Look-ups in named tables: a row name and a column name give one cell, copied from the table.

rit =
        peb  gel  nadud  dov  ger  leto  dek  salor
pumubo  527  734    201  450  369   837  399    666
zuv     616  630    278  474  485   683  330    796
notaz   754  526    329  551  648   502  283    875
vap     717  590    282  542  595   583  325    800

What is the nadud of vap in rit?
282
What is the ger of zuv in rit?
485
What is the peb of vap in rit?
717
What is the nadud of zuv in rit?
278
What is the dov of zuv in rit?
474
What is the gel of zuv in rit?
630
What is the ger of notaz in rit?
648
What is the nadud of pumubo in rit?
201
What is the dek of zuv in rit?
330
What is the salor of notaz in rit?
875
What is the leto of vap in rit?
583
What is the leto of notaz in rit?
502
What is the nadud of notaz in rit?
329
What is the dek of notaz in rit?
283
What is the dek of pumubo in rit?
399
What is the peb of pumubo in rit?
527
What is the salor of vap in rit?
800
What is the ger of pumubo in rit?
369
What is the gel of pumubo in rit?
734

ber:
	feresa	kuduke	volotuf	dapu	lorisat	doki
bunenos	47	143	99	206	118	121
feg	47	178	62	142	129	132
lezepu	117	86	175	227	113	117
duken	77	110	140	231	113	117
fikazi	214	117	163	56	142	139
rud	48	179	61	139	130	131
supeg	42	166	73	169	124	127
voginos	172	71	202	189	119	120
lunozub	191	145	127	32	147	144
galufov	210	124	154	47	144	141
genu	160	167	98	29	147	145
repaz	167	71	201	194	119	120
mizoraz	190	72	205	168	123	124

doki of lunozub = 144
kuduke of feg = 178
feresa of supeg = 42
feresa of genu = 160
lorisat of lezepu = 113
dapu of lunozub = 32
volotuf of duken = 140
dapu of repaz = 194
volotuf of feg = 62
kuduke of repaz = 71
doki of repaz = 120
lorisat of fikazi = 142
doki of lezepu = 117
doki of duken = 117
kuduke of galufov = 124
Which row has the largest doki? genu

rudur
|  | rak | sil | bas |
|---|---|---|---|
| bega | 116 | 135 | 115 |
| dor | 111 | 140 | 107 |
| kud | 170 | 186 | 97 |
| bigub | 146 | 157 | 57 |
| zuro | 187 | 128 | 160 |
| bif | 154 | 52 | 161 |
| niramit | 123 | 120 | 67 |
| lotevi | 130 | 69 | 143 |
| tad | 105 | 150 | 113 |
| zakeki | 110 | 167 | 89 |
| bunupa | 192 | 104 | 174 |
| bugo | 184 | 45 | 158 |
| sepa | 132 | 122 | 48 |

lotevi, rak: 130
zakeki, rak: 110
bunupa, rak: 192
bunupa, bas: 174
tad, sil: 150
niramit, bas: 67
bugo, bas: 158
bif, rak: 154
lotevi, bas: 143
zakeki, sil: 167
bigub, sil: 157
zakeki, bas: 89
sepa, bas: 48
dor, bas: 107
zuro, sil: 128
kud, sil: 186
bif, bas: 161
kud, rak: 170
bega, rak: 116
niramit, rak: 123

lum =
         nimo  beraz   nor  rogizof  nepugig
vus      5844   2264  3648     7484     6812
genebik  5771   4187  3355     5356     5137
vovebe   5346   6398  2849     2697     4925
lonido   5198   6000  3150     3008     4832
daliki   2547   3869  7960     5536     2620
ruk      2730   3943  7775     5325     2647
filu     4515   4487  3419     3710     4341
roberaz  5057   5991  4407     4020     5279
zegunez  5810   7379  2001     1646     5108

filu, nor -> 3419
vus, nepugig -> 6812
vovebe, nimo -> 5346
vovebe, nor -> 2849
filu, nimo -> 4515
vus, nor -> 3648
filu, nepugig -> 4341
lonido, nor -> 3150
genebik, beraz -> 4187
genebik, nimo -> 5771
filu, rogizof -> 3710
genebik, rogizof -> 5356
vovebe, nepugig -> 4925
genebik, nor -> 3355
ruk, beraz -> 3943
ruk, nor -> 7775
Which row has the largest nimo? vus

dev.csv
,semovog,mil
nusuvuz,131,134
gotakan,115,141
zomoge,118,109
kul,113,99
mas,27,219
puvaz,92,161

puvaz, mil => 161
mas, mil => 219
mas, semovog => 27
nusuvuz, semovog => 131
nusuvuz, mil => 134
kul, semovog => 113
gotakan, mil => 141
zomoge, semovog => 118
puvaz, semovog => 92
gotakan, semovog => 115
kul, mil => 99
zomoge, mil => 109

Table dum
	lopeno	toniv	sebelu	ser	gufe	lovut	vit
mozed	0.2	0.3	0.6	0.7	0.1	0.4	0.9
dig	0.4	0.1	0.6	0.6	0.4	0.6	0.0
didi	0.5	0.5	0.1	0.2	0.4	0.5	0.3
budami	0.2	0.6	0.6	0.3	0.6	0.5	0.2
met	0.4	0.2	0.6	0.6	0.4	0.6	0.0
sado	0.4	0.3	0.3	0.2	0.3	0.1	0.0
dununa	0.4	0.1	0.6	0.6	0.4	0.6	0.0
zulanam	0.3	0.4	0.7	0.7	0.2	0.5	1.0
tivimo	0.4	0.1	0.6	0.6	0.4	0.6	0.0
gutasel	0.2	0.7	0.7	0.2	0.6	0.5	0.2
vetigom	0.5	0.2	0.6	0.5	0.4	0.6	0.0
vil	0.5	0.2	0.6	0.6	0.4	0.6	0.0
sirak	0.4	0.1	0.6	0.6	0.4	0.6	0.0

lovut of budami = 0.5
vit of dununa = 0.0
toniv of didi = 0.5
sebelu of tivimo = 0.6
gufe of vetigom = 0.4
lovut of met = 0.6
sebelu of vetigom = 0.6
sebelu of vil = 0.6
gufe of budami = 0.6
toniv of vil = 0.2
sebelu of sado = 0.3
toniv of dununa = 0.1
sebelu of dununa = 0.6
lovut of zulanam = 0.5
lovut of sado = 0.1
toniv of met = 0.2
ser of didi = 0.2
gufe of sirak = 0.4
gufe of mozed = 0.1

lono =
	nelemod	non	nosa
pof	0.420	0.300	0.342
vaf	0.329	0.724	0.010
tovuni	0.044	0.180	0.419
zefabiv	0.349	0.815	0.318
gir	0.393	0.577	0.318

What is the non of gir in lono? 0.577
What is the nelemod of tovuni in lono? 0.044
What is the nelemod of pof in lono? 0.420
What is the nelemod of vaf in lono? 0.329
What is the non of tovuni in lono? 0.180
What is the nelemod of gir in lono? 0.393
What is the nosa of gir in lono? 0.318
What is the nosa of zefabiv in lono? 0.318
What is the non of vaf in lono? 0.724

Table zuvet
fields: dodofa, nugap, rim, perofit, nirotat
guzin: [173, 117, 133, 203, 215]
deg: [163, 65, 154, 144, 111]
lodovat: [164, 245, 112, 149, 125]
pirolik: [172, 108, 145, 198, 208]
fazap: [164, 48, 199, 154, 107]
lipi: [167, 73, 154, 169, 142]
gita: [167, 228, 112, 166, 145]
tev: [163, 61, 140, 143, 104]
mubabel: [174, 110, 138, 209, 214]
pupak: [174, 98, 150, 208, 214]
rov: [161, 89, 159, 132, 117]
fas: [163, 55, 206, 147, 106]

What is the dodofa of tev in zuvet?
163
What is the nirotat of guzin in zuvet?
215
What is the rim of lodovat in zuvet?
112
What is the nugap of lodovat in zuvet?
245
What is the nirotat of lodovat in zuvet?
125
What is the dodofa of gita in zuvet?
167
What is the perofit of gita in zuvet?
166
What is the perofit of pirolik in zuvet?
198
What is the rim of deg in zuvet?
154
What is the perofit of guzin in zuvet?
203
What is the nugap of guzin in zuvet?
117
What is the nirotat of rov in zuvet?
117
What is the rim of tev in zuvet?
140
What is the nirotat of mubabel in zuvet?
214
What is the nugap of deg in zuvet?
65
What is the nugap of gita in zuvet?
228
What is the nugap of tev in zuvet?
61
What is the nirotat of pupak in zuvet?
214

